[[ -7.7  -9.5  -5.8 -21.4 -17.8 -16.7  -5.0]
 [  5.4  17.3   4.3  15.3  17.9  15.7   9.3]] ==> 17.9, 17.3

[[-0.08 -0.05  0.05  0.17  0.05]
 [ 0.06 -0.06 -0.11 -0.20 -0.13]] ==> 0.17, 0.06

[ -76.2  112.1 -140.2  -34.6   25.7] ==> 112.1, 25.7

[  13.9   79.2   17.5 -162.3  -11.2   24.6  123.5] ==> 123.5, 79.2

[[-19.1  -8.1  16.8 -13.0]
 [-16.6  -5.0  16.2  -9.5]] ==> 16.8, 16.2

[[-23.7  15.4 -16.9  -9.6   0.2   5.1   9.8]
 [-11.4 -16.8   4.4 -14.2  -3.8 -23.1 -22.9]
 [ -6.8 -13.8 -17.5   1.2  -6.6  -6.0 -16.8]] ==> 15.4, 9.8
---
[[ 31  20 -39 -76  47 -56]
 [-12  22 -18 -11  47 -43]
 [-12  21 -18 -11  47 -43]] ⇒ -18

[[-43 -28  62  39 -50]
 [ 47  -1  -2 -28  44]
 [ 42  -7  -1 -25  51]] ⇒ -1

[[-25  72  13  17]
 [-47 -18  46 -27]
 [ 47   2  47  44]] ⇒ 47

[[ -8 -15  62   7 -10  66]
 [-17  49  12 -68   1  16]
 [ 21 -57 -66 -38 -27   2]] ⇒ -66

[[  8  59  10 -22 -17 -46   3]
 [  5  59  18 -34  -3 -19   5]
 [  1  59  16 -28   9   1  10]] ⇒ 16

[[ -4  65  26   1]
 [ 18 -12 -21  42]
 [ -2  38  17  -2]] ⇒ 17
---
[-13 -63  15  12  -6  58] out -13, 58

[-12 -62  21 -72  33  31  37] out -12, 37

[ 2  9 69 37  5 -1] out 2, -1

[[ 43 -20  55 -42]
 [-64  29 -38  30]] out 43, 30

[ 60 -14  32  62 -34   4] out 60, 4

[-6 41 -9 -7 62] out -6, 62
---
[[ 77  48 147 198 180]
 [153 143 180 162 182]
 [152 163 184 167 193]] -> 180

[[-129 -263 -154 -396 -188 -298]
 [-483 -491 -448 -416 -494 -415]
 [-115  424 -695  831  435  273]] -> -298

[[7 5 7 2 3]
 [3 4 6 3 2]
 [1 3 4 3 5]] -> 3

[[ 471  -90  109  -80 -736]
 [-452 -342  720 -747 -426]
 [-549 -367  720 -797 -378]] -> -736

[[411 491 431 433 223]
 [553  89 525 420  33]
 [ 30 828 110 413 345]] -> 223

[[221 797 346 301 350 555]
 [335 350 661 429 309 420]
 [ 21 849 419 176 562 812]] -> 555

[[-611 -321 -304 -103  -77  -62   43]
 [  -6  -92 -163 -172 -247 -430 -425]
 [ 228  -94  414   21  144  219  553]] -> 43
---
[  20.2  -99.3  -17.5 -135.2 -165.8  139.0   11.8] -> -135.2, 139.0

[ 112.389   57.021  -88.933  135.169 -152.631] -> -88.933, 135.169

[ 1.8 -1.2 -1.6 -1.1  0.3] -> -1.6, 1.8

[[-0.07  0.45 -1.27  0.38  1.59 -1.06  0.53]
 [ 1.33 -0.43  0.39  0.26 -1.74  0.24  0.81]
 [ 1.65 -0.20 -1.43  1.45 -1.51 -1.23  1.76]] -> 0.26, 1.76

[110.55 -98.72 -58.34 105.58  67.99] -> -58.34, 110.55

[[ -2.8 -22.7  13.5   3.2 -15.7]
 [ 12.3  -3.2  12.8   0.6 -19.6]
 [ 18.0   6.2  13.8   5.9   8.5]] -> 12.8, 18.0

[ -7.634  -4.132  15.918   1.727  -4.226 -12.747 -18.742] -> 1.727, 15.918

[ 0.01 -0.17  0.12 -0.04  0.05] -> 0.12, 0.12
---
[[ 73 -35  10  19 -29]
 [-34  -5  30 -63  -8]
 [-68  12  22 -51  13]] → 73

[[ -2  44  18  35 -48 -28]
 [  4 -50 -19 -47  61  34]
 [-15 -15 -29 -25  39  20]] → -2

[[-54 -41 -40 -53]
 [ 20  54  33  22]
 [  9 -25  39  22]] → -54

[[-69 -14  56 -22]
 [-55 -34  47 -18]
 [-10  22  75  39]] → -69

[[ 56  25 -15  -3]
 [ 14  64  -4  18]
 [ 27  29 -38  10]] → 56

[[  5  -5 -10  -6  -2]
 [ 32 -27 -73 -31 -27]
 [ -8   6   5  -1  -1]] → 5
---
[[65, -33, 4, 60, 0, 0],
 [37, -43, 11, 59, -39, 0]] Answer: -33

[[1, 19, -3, -20, 54],
 [11, 5, 7, -23, 46]] Answer: 19

[[-22, 46, -9, -5],
 [-16, 24, 66, 49]] Answer: 46

[[12, 54, -28, 64, 8, 36],
 [-51, -28, -7, -62, 14, -2]] Answer: 54

[[-7, 47, -16, 43, 31, -41, 10],
 [-1, 14, -57, 37, 6, -46, -8]] Answer: 47

[[-33, 19, -25, -10, -36],
 [-17, 37, 70, 4, 50]] Answer: 19

[[20, 27, -9, 50, -26, -1],
 [70, -45, 5, 11, -17, 17]] Answer: 27

[[2, 32, 75, 18, -25, 62, 6],
 [54, -17, 26, -25, -41, 27, -43]] Answer: 32

[[58, 58, -56, -28, -14, 41, 7],
 [57, 57, -54, -18, -4, 37, 11]] Answer: 58

[[-28, 5, -11, -22, 12],
 [-76, 51, -29, -35, 48]] Answer: 5
